(in the rows, 128 means zero)
X: rows in 3 groups, each row roughly a mix of its group's directions (one row in no group)
X (104 x 11)
[[151 122 152 148 121 151 116 162 123 125  56]
 [ 96 128 142  98 148 159 158  76 140 135 165]
 [149 144  71 127 140  72 148 134 125 102 141]
 [119 128 179 115  95 137 101 133 173  92 107]
 [120 159 128 133 149 129 174 119  62 149 127]
 [130 120 129 124 100 164 138 133 131  52 107]
 [142 182 124 184 133 121 112 149  91 143 127]
 [100 127 102 142 120  81 172 128  98  92 106]
 [127 115 130  78 171 130 132 127 146 120 189]
 [159 160 114 174 158 141 133 176 101 128 113]
 [135 109 102 136  86  73 170 148 109 120 121]
 [117  73 137  80 103 116 120 153 133 109  94]
 [103 122 146 111 115  76 117 164 174 108 103]
 [156 116 140  99 187 165 142 131  92 115 115]
 [ 95 133 106 114 156  68 147 134 145  95 103]
 [153 141 154 154 151 191 124 153 122 157 108]
 [131 154 156 106 122 183 128  87 136 170 135]
 [157 144 126 134 119 170 167  97  80 157 129]
 [142 114  85 145 163 152 165 109 119  80 117]
 [125 154 167 117  94 143  93 127 147 130  70]
 [112 132  76 162 138 159 107 175 131 126 100]
 [153 127 156 149  90 132 145  93  86  84 120]
 [111 122 140 137 143 135 105 210 136 147 134]
 [156 106 141 146 121 151 109 159 130 104  62]
 [126  83 132 144  82 149 100 131 118  98  85]
 [117 129  65 141 127  87 143 149 122 100  94]
 [ 88  82 103 160 107 118 104 150 146 104 155]
 [146 156 162 115 116  60 104 136 137 149 143]
 [103 125 112 150 184 142 176 156 120 108 147]
 [ 85 107  77 161 123 164 143 131 124 100 142]
 [152 162 100 117 181 147 127 127  97 170 138]
 [ 94  99 104 160  89 125 103 157 154  94 112]
 [154 101  63 132 155 151 138 103 128  98 133]
 [100 146 130 136 133 116  90 187 152  90 113]
 [145 133 138 156  71 177 131 119 108 118  93]
 [130  76 127 127 111 106 132 106 131  68 161]
 [108 101 145 107 118 145 144 111  79 180 154]
 [ 86 137 128  84 143 108 120 118 130 120 190]
 [105 123 173 113 175 131 100 103 148 115 168]
 [125 116 146 119 152 156  83  95 178  97 137]
 [154 133 165 119 114 151 171  71 104 125 129]
 [119 119 138 101 174 134 158  79 136 146 169]
 [107 136 168 150 106 141  82 183 117 141 132]
 [144 153 113 145 179 144 156 133  88  84 137]
 [105 145 103 173 141  80 150 162 106 119 149]
 [172 147 157  85 143  86 123 118 154 111 108]
 [101 116 135  96  75  99 112 155 104 110  96]
 [143 115 131  85  84  88  91 129 109 127  96]
 [121 140  83 176 138 147 150 143  92 146  93]
 [ 97 174 124 142 151 110 168 134 130 157 172]
 [117 163 129 112 165 109 135  97  82 162 158]
 [149 127 140 138 137 104 132 131  76 102  66]
 [136 128 121 197  91 126 146 149 161 148 131]
 [149 176 103 141 164 103 143 144 145 172 151]
 [139 107 134 104 145 197 160 132 155 108 116]
 [111 140 112 150 132 128  71 161 142  87  94]
 [154 107 156 153  88 130  74 126 132 103  98]
 [ 96 147 160 167 144 190 144 135 120 132 138]
 [143 132 151 110 190 152 131 105  93 162 139]
 [149 151 133 138 151 174 171 102 129 125  80]
 [158 138 192  96 130 149 112 100 159 133 128]
 [142 135 113 123 121 185 170  82 125 153 112]
 [157 130 167 105 137 109  86 113 167  87 121]
 [156 114 145 157  75 146 146 114  79 125 145]
 [117 125 172 119 129 129  93  76 118 174 146]
 [121 162 142 118 102 100 129  99 150 179 169]
 [126 145 122 174  85 130 117 167 123  83 104]
 [144 125  52 126 136 147 156 123 132 162 119]
 [115 109 155 122 139  97 164  78 114  91 157]
 [152 112  77 184 132 152 138 151 144 116 107]
 [ 86 148 143 126  95 120 121 164 113 186 115]
 [117 142 122 146 145  85  84 181 103 108 130]
 [145 134 176 148  98 170  83 108 124 137 109]
 [115 132 119  61 147 144 169 114 101 104 131]
 [116 174 161 135 112  92 103 156 174 119 124]
 [124  82 149  96 159  87 104 126  87 131 121]
 [136 113 128 158  84 104  86 166 124  88 120]
 [141  78 176 121 110 142 101 173 136 121 113]
 [126 120  94 162 109 120 174  74 116 119 150]
 [ 98 123 120  94 154 104 122 139 119 136 198]
 [154 125 110 148  84 110  98 189 119 137 117]
 [ 86 128  96 124 183  93 155 120 110 124 150]
 [117 159 145 144  96 107  97 163 166 170 139]
 [114 111 130 134 165  66 111 142  84 144 136]
 [118 128 145 151  72 113  99 133 100 143  79]
 [155 132 112 114  99 125 124 138 110  55  99]
 [155 156 107 190 122 149 134 150 142  88 123]
 [155  93 165 122 156 106 154 139  94  85 116]
 [166 125 110 126 140 121 169  84  82 131 158]
 [176 134 112 128 145 121 139 151 125 153 194]
 [152 130 116 114 141 115 135  99 185  90 169]
 [ 88 132 113 150 147 148 147 152  72 114  92]
 [136 141 169 141  89 164 138 115 174 160 111]
 [102 123 102 162  83 169 103 141 166 136 119]
 [145 105 140 117 112 178 141  70 164 126 134]
 [ 95  82 146 154 126 118 117 187 124 117 105]
 [114  57 125 106 129  86 120 146 154 122 120]
 [143 105 101  97 175 153 177 146 147 112 127]
 [ 88 116 164 143 131 173 118  84 139  94 136]
 [134  65 161 103 127 140 102  97 159 126 123]
 [120 134  81 134 174 140 152 126 144  74 146]
 [162 103 172 141  70 125 113 120 123  99 141]
 [ 97 115 147 136 149 162 150 165  91  83 113]
 [203 157 107 111 136 125 111 113 123 151 115]]
which group is each row in? (one row of each group first)
[122 166 166  91 186 128 130 103 138 132 117]	N
[134 115 170 138  90 172  95 108 132  94 107]	S
[124 137 110  96 137 168 132  94 172 151 171]	L

[ 65 152 136 154  78 123 116 138 124 151 133]	L
[187 118 118 126 127 159 124  94 172 101 125]	S
[ 66 113 137 130 114 118 141 187 114 138 114]	S
[160 129 104 182 151  79 106 153 122 130 130]	S
[177 150 132 112 187 127 158 122 157 114 132]	L
[137 111 147 127 101 163 175  95 110 166 156]	N
[124 184  71 136 130  95 111 102 129 135 123]	L
[151 124  81 156 122 178  79 140 131 132 128]	N
[125 177 128 181  83 153 119 145 142 140 122]	S
[143 131 108 157 121 147 184  82 131 161 148]	L
[116 115 135 129 133  68 146 120  70 108 151]	L
